(in the rows, 128 means zero)
A single turn carries every row of the set below to another of its rows. Some are shown first; where does it send the rows asked next?
sisek: [ 89 131 112 148 125 148 114 147 136 124 151 137 135 109 121 130 161 145
 177 136 122 107 156 128 153 172 126 118 124 113 142 140 130 108 154 163
 125 152 110 170 145 122 109 131 154 145  99 149 142 131 141 112 144]
Sovem: [124 139 116 135 152 144 119 162 155 121 122 139 149 107 145 126 131 140
 151 123 124 120 156 145 135 168 141 130 129 134 149 140 120 111 186 124
 126 122 110 139 131 113  97 122 153 158  93 150 170 138 132 117 138]
sipeg: [128 103 128 103 132 118 133  83 149  97 111 165 130 139 114  91 134 149
 136 125 149 109 103 104 125 108 112 111 115 126 169 117 154  87  82 139
 150  90 107 118 114 128 132 113 141 135 173 114 104 137 104 138 134]
Ruvu: [142 100 137 109 135 124 121  97 174  92 109 168 135 131 137  99 128 140
 135 118 132 108 106 107 129  96 115 111 126 132 147 126 148  87  80 144
 151  92  88 119 122 128 143 113 130 126 176 113  96 134 100 137 144]
Zug: [110 161 131 167 111 152 123 131 150 135 144 138 138 106 135 121 149 116
 191 108 127 117 128 126 163 184 120 138 151 119 120 144 110 144 139 138
 143 165 127 172 128 127 132 143 139 120 125 124 137 144 134 125 128]
samu: [156 115 137 100 115 110 128  76 149  94 128 161 135 124 136 115 141 125
 139 106 125 101 108  97 111 108 108 107 111 135 157 122 139  93  76 142
 149  95 101 115 114 135 131 115 119 134 170 123  79 126 102 140 135]
masat: [114 160 129 145 138 137 133 131 116 125 132 142 134  89 115 123 129 137
 152 133 142 107 166 137 135 171 126 144 140 124 169 144 123 114 185 123
 136 123 129 157 119 111  97 137 151 154 115 145 157 124 129 105 128]
Pifo: [153 102 126 100 135 115 129 100 159  79 109 163 136 142 146 102 142 143
 137 106 133 114  98 105 116 111 117  99 106 139 160 108 138  93  92 128
 152  89  94 104 115 132 126 109 136 131 165 112 101 143 105 142 131]
fabez: [147 124 133  99 120 108 130  71 153 101 126 163 136 120 128 110 136 124
 134 116 138 101 104  90 116 104 112 114 114 131 167 127 144  98  75 144
 149  95 105 114 114 129 134 113 127 136 173 119  95 126  98 140 131]
zomu: [149  99 135  97 121 109 131  87 145  82 116 161 129 145 130 104 139 142
 144 106 138 109  99 108 111 119 109 103 106 132 165 111 138  88  91 122
 148  90 112 110 108 133 116 115 131 132 169 117  89 145 108 138 131]
tivu: [124 125 165  84  94 156 117 122 160 118 139 157 154 101 137 126 109 159
 127 115 158 101 125 104 136 120 115 149 119 106 109 116 115 126 124 124
 162 152 135 135  96 161 139 122 140 153 160  87 124 150  82 118 150]
Desu: [133 136 150 159 128 129 132 139 121  76 139 152 121 108 140 127 152 139
 171 136 123 110 163 167 138 165 112 122 124 111 147 124  92 115 193 116
 142 117 122 150 134 126  97 127 150 132 134 134 123 134 127 104 107]
nop: [141 103 139 104 114 109 133  78 142  79 123 168 124 133 123 111 149 140
 144 109 136  98 111 110 113 116 101 104 105 132 158 117 135  91  84 132
 154  91 106 116 118 136 123 114 129 132 171 120  78 132 113 135 125]
Vibi: [128 129 163  86  89 156 120 118 144 115 145 153 154  86 138 137 122 157
 127 104 146  95 133  97 132 121 108 142 113 112 105 111 113 129 121 135
 170 155 117 141  98 168 144 125 134 148 159  86 111 136  85 117 148]
kibir: [154  98 144 102 125 115 120  95 161  79 117 160 133 141 147 108 127 131
 142 108 137 105  96 100 118 108 115 103 116 138 160 125 132  95  88 126
 146  97 103 113 116 134 121 119 123 124 177 111  89 148 100 133 136]
supa: [128 128 117 152 127 133 124 151 135 104 147 130 130 147 142 108 156 139
 187 142 117 143 127 144 144 169 131 115 114  92 155 104 115 106 174 133
 122 137 139 147 122 122  97 121 161 128 120 140 144 159 120 122 133]
defet: [116 134 115 153 122 138 113 162 136 105 153 123 128 130 150 119 159 141
 196 123 117 127 128 121 146 183 134 118 122 110 149 122 115 117 169 136
 129 155 126 159 126 122  89 137 150 135 109 136 143 157 133 114 143]
vap: [ 90 127 120 148 124 141 123 128 129 109 154 148 129 118 111 126 168 139
 173 158 129 107 156 146 155 163 116 111 112  94 150 132 117 110 158 165
 124 143 116 164 152 127 114 119 165 139 115 142 134 130 130 113 120]
biso: [124 151 116 164 157 139 135 148 126  92 132 148 134  89 147 116 163 146
 159 141 118 123 158 142 157 148 120 120 126 114 150 109 117 120 182 158
 150 124  80 160 143 123 135 123 166 124 134 120 146 117 121 109 113]
pesoz: [123 145 113 130 125 136 120 144 137 120 148 137 146  97 141 151 162 128
 161 110 106 106 163 135 126 178 129 118 111 134 138 138 113 113 170 146
 125 135 105 146 139 124  98 122 140 159  83 162 138 121 142 120 131]
gon: [125 124 161  78  82 153 115 118 154 120 150 151 153 104 138 135 119 153
 133 109 152 100 121  99 129 126 114 140 108 105 109 114 111 129 117 128
 158 160 137 133  95 165 132 120 137 154 153  93 117 150  85 123 149]
nur: [139 117 119  98 134 112 137  78 146  99 115 163 137 126 123 103 143 141
 129 116 143 108 103  94 118 107 113 109 106 134 169 112 152  95  82 146
 152  90  96 113 116 131 138 109 142 138 166 115 105 124 104 143 126]
fad: [134 130 107 134 163 146 128 154 140 121 121 140 155 120 143 122 141 139
 140 133 116 136 153 154 135 157 141 115 115 122 154 112 125 100 189 136
 121 114 102 137 129 118 115 110 163 143 102 146 169 133 120 125 132]
Fopa: [140  96 131 107 137 118 127 101 168  75 107 171 132 133 142 102 145 150
 138 114 135 108 107 112 127 105 111 102 111 136 148 113 139  90  87 140
 156  88  82 111 129 133 136 109 138 129 167 109  95 134 111 137 130]
Fem: [137 153 142 162 129 132 129 150 119  91 138 142 124  90 145 126 146 143
 173 112 118 111 167 147 135 174 117 138 139 128 146 132 105 117 193 115
 151 123 115 159 121 119  94 142 138 137 126 136 128 128 133 101 127]
diros: [130 135 148  82  93 154 120 121 162 132 143 151 160 101 142 125 118 156
 129 111 147 113 117  94 133 118 121 149 113 103 107 105 125 126 116 135
 161 154 131 132  91 160 147 115 142 157 151  94 131 146  80 129 156]
Fazu: [125 167 117 173 145 138 129 159 140 102 135 140 127  84 154 108 156 149
 176 127 117 128 153 129 157 159 127 142 143 117 142 121 124 123 178 148
 158 131  95 163 129 113 123 135 154 132 128 124 150 123 127 108 132]
nodab: [155  99 146  99 116 115 122  87 149  84 123 161 134 131 138 117 132 130
 139 102 129  99 108 102 112 112 107 101 113 139 157 125 134  91  85 130
 149  94 100 118 114 138 124 119 117 127 173 118  78 137 103 135 138]
pibug: [122 162 140 154 141 157 127 134 147 132 117 146 154  82 143 134 127 114
 154  98 135 105 151 140 151 175 122 141 155 149 125 155 102 146 164 120
 146 142 103 159 132 125 132 140 136 128 123 121 152 130 134 119 119]
bomer: [141 116 128 100 123 109 137  76 145  85 120 170 131 119 127 112 153 138
 135 110 135  98 113 102 116 109 104 104 104 135 160 115 141  95  81 146
 157  90  92 115 123 135 136 109 133 136 166 118  89 120 110 140 120]
gog: [141 129 152  85  96 158 117 131 157 117 140 149 160  93 155 132 123 159
 127  96 134 110 125  98 130 118 117 143 111 114  97  99 118 126 122 134
 169 151 113 134  93 165 148 119 134 147 152  90 118 141  83 125 156]
Zap: [141 133 157  75  92 151 119 123 161 126 139 150 161 100 146 131 112 153
 123 102 143 111 125 102 122 122 121 150 112 112 105 108 115 124 125 121
 161 147 133 124  88 161 137 115 134 158 149  98 126 147  81 128 153]
Tizi: [122 112 161  81  94 163 111 130 158 115 140 154 158  99 142 138 118 161
 126 105 145  96 132 103 136 121 113 137 111 114  98 114 113 124 119 134
 162 157 114 140 104 169 143 120 136 148 151  88 115 146  87 118 155]
Dat: [132 164 133 167 121 153 128 136 138 138 131 128 142 108 143 114 134 117
 184  97 122 131 125 131 153 185 123 146 159 127 127 130 115 137 156 115
 146 153 131 167 106 123 127 147 135 116 131 125 144 150 127 126 138]
Furom: [139 174 129 157 138 153 135 132 124 141 124 130 153  86 144 128 129 113
 161  87 127 122 138 123 145 180 124 141 155 146 137 133 114 143 164 116
 150 144 113 162 109 125 132 147 135 121 127 121 154 133 128 125 126]
fev: [118 148 147 146 120 154 122 129 154 137 124 149 150 101 130 139 125 112
 161 101 131 102 152 153 144 184 121 140 151 141 117 164  99 134 158 111
 134 142 128 155 129 125 117 136 130 136 112 139 140 141 140 123 125]
setuv: [122 153 127 141 134 129 142 116 109 126 137 144 135 109 106 118 136 133
 151 150 136 120 161 155 129 164 123 136 124 104 173 124 124 104 183 126
 126 113 143 148 115 116 102 119 159 150 120 154 152 128 119 115 117]
rukef: [146 170  99 148 136 124 144 130 102 115 155 124 139 105 146 121 170 125
 167 124 108 141 137 120 131 164 128 120 108 108 168  91 123 119 177 149
 138 129 116 148 114 124 118 120 159 134 119 139 149 122 116 127 118]
motu: [118 142 113 140 133 165 115 142 147 154 129 127 165 115 143 139 137 112
 165  91 121 118 131 124 149 186 134 119 138 144 125 141 117 134 146 134
 125 160 109 161 126 130 127 137 138 127 101 136 157 146 135 133 142]
ton: [115 154 121 150 117 155 119 136 147 135 144 133 152 104 149 141 156 108
 180  93 121 109 129 116 154 186 126 119 135 136 121 144 103 149 140 143
 135 170 107 164 138 136 129 138 137 125 109 127 141 141 139 129 126]
zosam: [134 111 135 100 126 119 126  74 151 103 121 163 136 126 120 106 128 131
 133 125 148  98 103  91 125 101 112 111 119 131 170 131 149  95  75 146
 145 100 101 122 119 131 136 118 132 132 177 113  99 130  99 135 136]
molaz: [130 134 115 130 133 135 127 139 122 101 148 142 147 105 146 154 174 126
 155 120 104 108 164 145 127 166 120  97  95 127 143 119 101 113 175 152
 126 127  93 143 148 136 108 113 150 143  97 149 130 118 134 121 112]
bon: [133 131 151  77  99 160 121 121 154 131 140 152 166  88 140 138 120 155
 115 101 139 104 134  99 127 117 116 145 111 116 102 108 124 124 118 141
 164 148 114 134  96 164 151 115 135 157 145  96 123 134  83 127 156]
nateg: [133 101 136 109 131 125 122  86 157  97 116 164 134 128 124 101 127 140
 135 124 141 102 108  98 133  99 110 109 124 130 160 128 152  89  77 149
 149  98  91 128 121 131 143 119 132 125 181 110  94 132  99 132 143]
bogek: [126  92 137 110 131 121 127  91 160  82 110 174 125 136 121  96 138 153
 142 124 144 103 111 117 131 106 106 107 117 126 154 121 146  86  82 142
 154  91  95 121 126 130 134 113 139 130 175 110  93 138 110 134 135]
Kub: [113 146 128 139 124 160 121 125 143 163 127 134 159 113 119 136 126 111
 160 100 128 115 143 140 142 188 127 137 147 135 126 152 120 125 149 123
 123 149 134 160 119 125 118 135 133 138 101 148 150 144 136 132 141]
Pofo: [148 100 137 103 131 119 118 100 179  87 111 165 137 139 149 100 129 135
 138 116 135 111  97 103 125 101 119 107 119 134 151 124 139  93  85 134
 147  94  96 109 121 129 132 111 129 128 173 112  99 145  99 139 140]
vesu: [130 180 103 156 126 123 134 139 119 118 161 124 131  95 147 119 167 130
 185 121 117 130 133 103 140 173 132 135 122 112 163 114 122 129 166 147
 144 146 122 156 117 116 107 134 153 142 115 137 150 127 126 118 125]

Tizi turns into gon
sipeg turns into Pifo
Now these:
Dat turns into Furom
zosam turns into Pofo
sisek turns into defet
Desu turns into setuv

